One vector is turned by the same rotation once a step. Each row is the vector after some number of steps, and that number follows the row.
The counts run from 0 to 196.
[124 131 143 119 144 139 162 130 121  77 157 124 107 151 157 141 124  83
 121 127 164 124 113 174 139 143 124 113 195 115 115 137  77 151 176  66
  97  98 129 124 128]
38
[115 157 136 139 128 128 157 167 125 126 168 121  53 151 104 101 116 137
 129 141 140 112  91 134  99 115  96 109 161 119  83 130 114 168 111  95
 161 123 102 103 142]
173
[151 148 162 186 137 131 131 121 160 136 147 144 158 124 182 112  76 121
 129 137 170 139  94 108 116 153  86 115 122 181 129 144 131 129 164 106
  94 104 106 157 130]
7
[114 125 164 113  92 174 117 124 137  95 141 154 166 136 148 134 116 124
 125 145 150 107 108  78 129 124  72 109 148  94 167 137 167 157 168  89
 144  89 112 135 164]
2
[128 150 148 123 130 139 178 131 135  77 137 113 114 149 151 146 116  59
 126 131 164 146 119 158 146 144 127 131 176 132 112 131  75 145 177  90
  93 104 116 129 150]
37
[113 158 148 118 102 166 142 158 158 155 115 163 140 163 160 144 124  92
 124 106 185 154 110 117 122 124  97 103  80 163 126 137 117 105 156 129
 185 133 141 143 163]
185
[104 131  92  84 141 100 130 137 156 144 102 125 145 166 118 123  94 118
 102 108 131 182  90 113 175 148 135 137 138  90 121 128 154 121 164 109
 102 174 105  85 136]
116
[120 138  87  77 140 144  85 123 116 154 174 121 166 136 159 146 139 139
 139 107 127 142 159 101 132 138 164 117  94 105 136 139 157  90 165  71
 163 160 140 138 115]
153
[138 130 128  93 108 131 176 137 136 174 129 110 130 137 148 175 179 118
 153 102 145 139 138  90 140  98 121 127  89 176 136 127 115  99 104 169
 146 128  69 134 133]
58
[137 109 169 102 106 155 104 129 121  83 146 153 153 155 180 122 105 138
  96 137 170 136  98  98 127 129  92 101 104 119 137 136 179 122 179 100
 129 125 104 165 140]
4
[ 91 107 105 122 128 118 150 133 144 134 128 158 131 142 122  93 127 170
 127 140 140 186  89 105 161 105  87 110  69 195 149 113 118 130 117 131
  88 145 119 140 139]
87
[117 166 158  81 101 153 174 141 105 167 145 117 132 100 124 182 149 121
 111 104  97 138 126 142 150 137 135 137 148  79 111 145 161 131 120  95
 186 149 128  94 135]
25
[131 127  84 151 144 118 139 113 155 168 151 176 150 161 175 107 114 123
 172 109 114 108 103 115  99 166 147  93 136 107 100 131 125 167 106 107
 152 175 113 107 105]
144
[100  91 104  98  87 118 138 141  70 121 106 101 122 144  76 104  84 107
 103 118 168 121 136 140 163 127 106 129 108 154 143  92 144 135 119  75
 112 165 149 142 131]
79
[ 91 123 116 132 143 122 163 130 160 133 131 140 127 131 126  94 114 151
 132 139 140 185 114 116 165 117  73 119  80 202 155 109 103 143 112 161
  85 143 117 147 158]
88
[112 129 112 131 101 124 173 143 140 134 124 164 214 128 160 130 138 127
 137 110 149 119  97 133 129 105 134 116  90 150 179 172 178 143 155  96
 134 129 136 158 123]
190
[126 117  86  99 113  89 176 143 146 140 155 143 149 125 161 163 171 147
 132 103 117 136  81 171 108 109 173 111 116 172 112 123 145 125 141 134
 165 149 116 124  94]
63
[127 137 114 144 115 146 146 117 118 206 169 139 124  98 137 141 172 132
 152 108 126 118 139 120 133 149  59 116 119 176 139 156  97 135  81  93
 138 110 144 140 100]
53
[146 122 166 149  95 150 134 100 102 104 157 136 114 107 163 120 101 110
 122 135  86 174  79 115 101 137 123 123  91 171 105  77 133 120 102 103
  97 134  99 153 120]
132
[127 173 170 139 150 114 161 126 108 194 130  78 123 102 152 149  96 135
 138 120 102 164 171 131 152 155 154 124  94 132 103 125 130 144 107 135
 167 179 121 145 133]
21
[112 162 113 119 123 146 124 118 154 182 172 101 184  93 128 130  93 103
 157 109 124 131 175 118 149 134 131 121 148 159 146  92 150 105 155  86
 146  85 108 128 166]
157
[109  89 151  92  95 136 184 110 117 104 123 147 186 134 153 145 109 122
 139 134 125 142 129 164 163 101 179  96 152 110 101  83 146 149 159  88
 127 131 103 125 150]
33
[105 147 138 139 139 154 145 136 145 150 149 163 171 142 184 153 116 112
 124  95 177 116 117 168 125 133  87  80 129 162 149 153 119 113 154 127
 167 103 170 138 146]
187
[ 84 133 113 130 134 100 160 147 140 125 151 128 103 137 146 120 133 137
 129 111 109 131  83 149 147 107  67  82 141 136 184 117 155 181  81 168
 113  93 108 130 139]
91
[111 130 129 147 132 131 119 113 142 123 143 119 125  96 170 163 147 174
 157 150  98 113  78  89  75 148 103 121 135 169 170 118 125 183 123 158
 178 113 147 135 114]
98
[ 85 156 105 137 179 106 116 121 130 155 151  94 126 116 137 128  98 133
 130 117  92 186  88 143 159 148 133 108 163 109 172 115 107 134 134  78
  86 118 165 110 126]
120
[108 142 101 133 142 114 184 145 112 105 138  65 136 124 139 176 131 102
 174 118 137  88 144 158 113 126 184 138 156 175 161 107  98 162 149 148
 152 136 137 120 125]
67
[119 154 141 134 154 128 119 134 120  91 150  90  94 125 177 163 149 149
 133 142 123 143  80 106  97 142 103 128  98 168 184 133 107 158 122 180
 145 139 144 157 119]
96
[112 174  85  93 138 153  96 139 143 163 167 124 147 140 139 156 152 110
 145  98 124 113 139  92 116 155 127 120 153  80 148 163 128 118 153  68
 178 132 140 105 122]
151
[121 100 113 102 103 146 164 116  91 174 176 144 158 107 137 151 187 158
 154 104 124 102 157 127 150 126  88 110 104 155 140 143 150 132  79 122
 136 139 107 145 109]
55
[ 87 112 115 101 132 149 121 136 108 139 150 131 106 150  91 129 122 155
 104 128 180 126 109 112 169 128  46 121 160 158 157 137  93 119 134 106
  98 108 146  96 151]
83
[129 105 125 128 121 129 149 113 129  87 139 141 130 145 129  95 145 124
 144 165 153 147 134 103 136 148 136 142 108 138 122 148  89 183 157  46
  82 160 122 170 109]
42
[104 145 148 100 135 143 116 123  93 105 140  69 106 121 131 141 117 120
 130 152  84 189 134  77 159 119 124 123 109 105 177  91 134 128 120 110
  97 132 102 147 158]
125
[132 131 136 134 131 123 177 142 126  91 172 104 107 140 107  95  98 155
 143 171 148 138 146 117 127 104 149 136 108 161  87 106 139 150 132 121
 105 173  54 133 158]
169
[101  86  93 100  90 119 137 132  88 116 129 123 140 127  72  99  76 126
 109 117 148 112 141 161 159 144 113 134 127 155 133  91 152 156 135  75
 127 165 154 135 129]
78
[125 155 151 146 149 120 165 159 112 114 154  83  55 163 118 100  85 132
 147 149 159 123 134 134 116 105 129 102 134 147  90 105 100 159 114 130
 129 132  78 126 155]
171
[136 139 122 103 134  87 136 143 177 135 144 101 139 126 146 141 140 170
 123 138 164 107  93 104 137 132 124 121 162 122 140 173 171 155 208 111
 150  99 101 143 116]
196
[107 126 117 140 113 120 165 141 136 146 142 170 205 134 172 139 136 130
 130 111 153 108  86 157 120 110 125  95 112 150 172 159 173 139 151  91
 148 110 154 149 119]
189
[102  99  83 128 108 122 120 119 138 145 131 119 131 114  78 107  73 136
 133 134 146 114 124 143 132 155 121 121 169 176 115  89 105 165 167  63
 156 122 172 112 126]
76
[ 96 111 148  86  97 168 144 146 104 137 130 163 136 174 137 130 128 138
 141 114 159 101 146 112 134 100  99  70 101 108 123 124 157 155 111 119
 203 151 127 133 157]
182
[145 116 140 166 141 101 164 126 118 138 155 139 165 128 167 106  89 142
 126 116 145  90 112 142 128 159  94 106 136 114 139 163 197 171 121 107
  96 133  89 152 105]
10
